Named turns come first, each shown by rows before and after it. Which turns, in which order, take the first row of each pair that follows to the second? Write the first one first, as in the answered first pair.
J_672:
[  8  23 -24 -31 -12   6  -4   8   9   5   4 -27] |-> [-18 -10 -29  21   8  -3 -14   3   9 -23 -11 -23]
[-15   5 -37  11  -4  -2  -8  -6  13 -19 -10 -25] |-> [-30  -5   5  21  -1  -8   4 -34  15 -16   1   4]
[ -6  -6   9  -6  -3   7   8 -18  12  -5   2  11] |-> [  6   5  -6 -21  -8  12   6  -7  12   1   1   0]
[ 5  0 12 -7 -3  2 -8  1 -7 12  3 16] |-> [ 10   3  -6  -9  -4   5 -12  13  -9   9  -2   2]
J_792:
[  4  -3   6   9  11   2   5  12  -9   0 -10   5] |-> [ 3 -4  9  9 11  2  6 10 -9  1 -9  7]
[  8   6  -2 -13   2   5   4  18   0   4  -2  -9] |-> [  5   1 -10  -3   5   2   0  19   1  -2  -5 -13]
[  9   2   7  -8  11   6  -4   1 -12   3  -7  -7] |-> [  7   0   4  -4  12   7  -5   3 -12   1  -8  -9]
J_217:
[ 27  12  -5 -14  -5  18   7  27   4  10   5  29] |-> [ 24   7 -32  -1   0  16  -2  34   5  -1  -5  12]
[  1 -12 -24  15   8  -1 -11  13  -2 -14 -15 -16] |-> [-14   0 -22   5  -1 -10 -12 -20  14  -5   3 -21]
[-12  12  13 -20  -6 -13  -1 -18   3   7  20   9] |-> [  3   2  24 -17   0  -5   4  10 -11   4   9  23]
J_788:
[ -5   8  28   4  -7   4   6 -19   1  -4  11  10] |-> [-11   5  23   8  -6   1   4 -24   3  -6  12   7]
[-11 -11  15  19   5  -3  -1  -8  -2  -4   1  10] |-> [-16  -7   0  18   3  -6  -6 -15   5  -4   4  -3]
[ 15  19  -9 -20   6  -4   1  28  -1   4  -4  -4] |-> [ 16  10   5 -11  12  -2   5  33  -6   1  -8  10]
[ 12   1 -27  -2  -1   6 -15  24  -2   2 -11 -18] |-> [ 19   2 -18  -6  -1  10 -10  30  -6   5 -11 -10]
J_427:
[-10   1 -22   6   7  -4  -7   0   2 -10 -10 -11] |-> [-8 -8 15 11 11 -1  5  1 -7 -6 -9 19]
[ 21  13   7 -19 -44  10 -15  -3 -11  34   6  -3] |-> [ 30   3 -11  -6 -36  15 -21  23 -19  24  -9  -9]
[-13  -1  18   0   3  -3   8 -22   9   2  10   7] |-> [ -9   0 -22   6   6  -1  -5   0   9  -9  -4 -19]
[ -2   7 -16  -8   0   6   1   9  -1   3  -3 -16] |-> [ 1 -2 12 -4  5 10 10 15 -9  3 -6  8]

(two turns a pair)
[ -5  12 -11  12  -7   9  -4   1  -3 -12  -7 -23] |-> [-12   7  18  18  -5   6   4 -15  -3  -9  -1  -2]	J_672 then J_217
[ -4 -24  18  22   8  -2   0  11 -11 -17 -11  14] |-> [ -5 -13 -24  18   4  -5 -13   9  -1 -20 -12 -18]	J_427 then J_427
[ -2  -2  -4  -4   3  -3   5  16 -10 -14  11   8] |-> [-11  -5   0   2   4  -7   4   3  -6 -15  15  10]	J_217 then J_672
[  5   5 -27  -4  -7   0  -9  -5   5  -5  -4 -20] |-> [-10 -17   0  24   4  -5  -4 -13   1 -14  -8   3]	J_672 then J_427
[-21 -17  17  18  11  -3  -2 -10   0  -4   3  16] |-> [  3  10 -27 -19  -3   6 -10  13   0   5   1 -18]	J_672 then J_427
[ 18  31 -35 -24 -15  14  -3  17  -4  23   0 -18] |-> [ 19  34 -22 -32 -19  14   2  11  -5  29   5 -11]	J_217 then J_217
[ 14 -10   3   6   5   1   0  26 -15 -12 -15   7] |-> [ -5 -18  10  22  10  -8  -2   4  -6 -17 -10   9]	J_672 then J_788
[ -9   2  37  -5  -5  -3  12 -16  -6  11   8  26] |-> [ -8  24  -3 -27 -16  -5   0 -22   8  16  15 -12]	J_427 then J_217
[ -5   0 -27  -5  10   8   8   2  -3   4  14 -20] |-> [ -8 -18   4  15  21   9  17   5 -13   0   9   8]	J_792 then J_427
[ -1  14   3 -21 -10  -8   3 -26   4  13  10   7] |-> [ 20  12   0 -27  -8   3   5  11 -11  13  -2  11]	J_217 then J_792
[ 28  16  -8 -27   3   0   1   3 -12  -2 -12   0] |-> [ 27   7  12 -20   6   1   6   1 -17  -3 -12  17]	J_217 then J_427
[ -5   6 -28  -5  -5   5  -2   7   1  -5   4 -23] |-> [  9   2  12 -13  -3  12  12  23 -13   2   2  10]	J_788 then J_427
[  8  20  13 -25  -1   1  -1 -13   2  14  17   6] |-> [ 23   2  -7  -4  12  10  -7  29 -14  -3  -8   2]	J_217 then J_217
[-17   0 -30  17   7  -3  -9  -3   7  -3  -6 -15] |-> [  3  -7  10  13  10  10   6  24 -14   4 -12  21]	J_788 then J_427
[  5  38  26 -49 -12  -5   3 -24  -2  24  19   2] |-> [  2  40 -28 -41 -10  -7 -15 -17   5  10   8 -37]	J_672 then J_217
[  1  -6  17  28  16   8  22  19 -43  -9 -17  22] |-> [ -3  42 -11 -27 -14  -2  15 -27 -13  18  16 -18]	J_672 then J_427
[ -7   9  12 -10  -6  -1   3 -16   3   6   7   3] |-> [  4  15  -2 -18  -8   4   0  -2   1   7   4  -5]	J_672 then J_217
[ 12  16  11 -29 -13   9  12  -3  15  17  10  -8] |-> [ 13   9 -24 -14  -7   9  -1  16  14   1  -4 -30]	J_427 then J_217
[  0  -4 -12 -17 -11 -18  -5 -19   5   1  12 -20] |-> [  7  -2 -14 -24 -12 -14  -4 -11   2   3  10 -21]	J_672 then J_788
[ -2   2  20  -4  -5  -2   7 -15   4   2  11  12] |-> [ 12  11 -17 -14  -8   3  -3   6   3  -1   3 -14]	J_427 then J_788
[  1 -27  19  37  14  20 -12   7  -8  13 -20  -1] |-> [ -6 -22  39  28   8  17  -4 -12  -3  23  -9  10]	J_672 then J_788
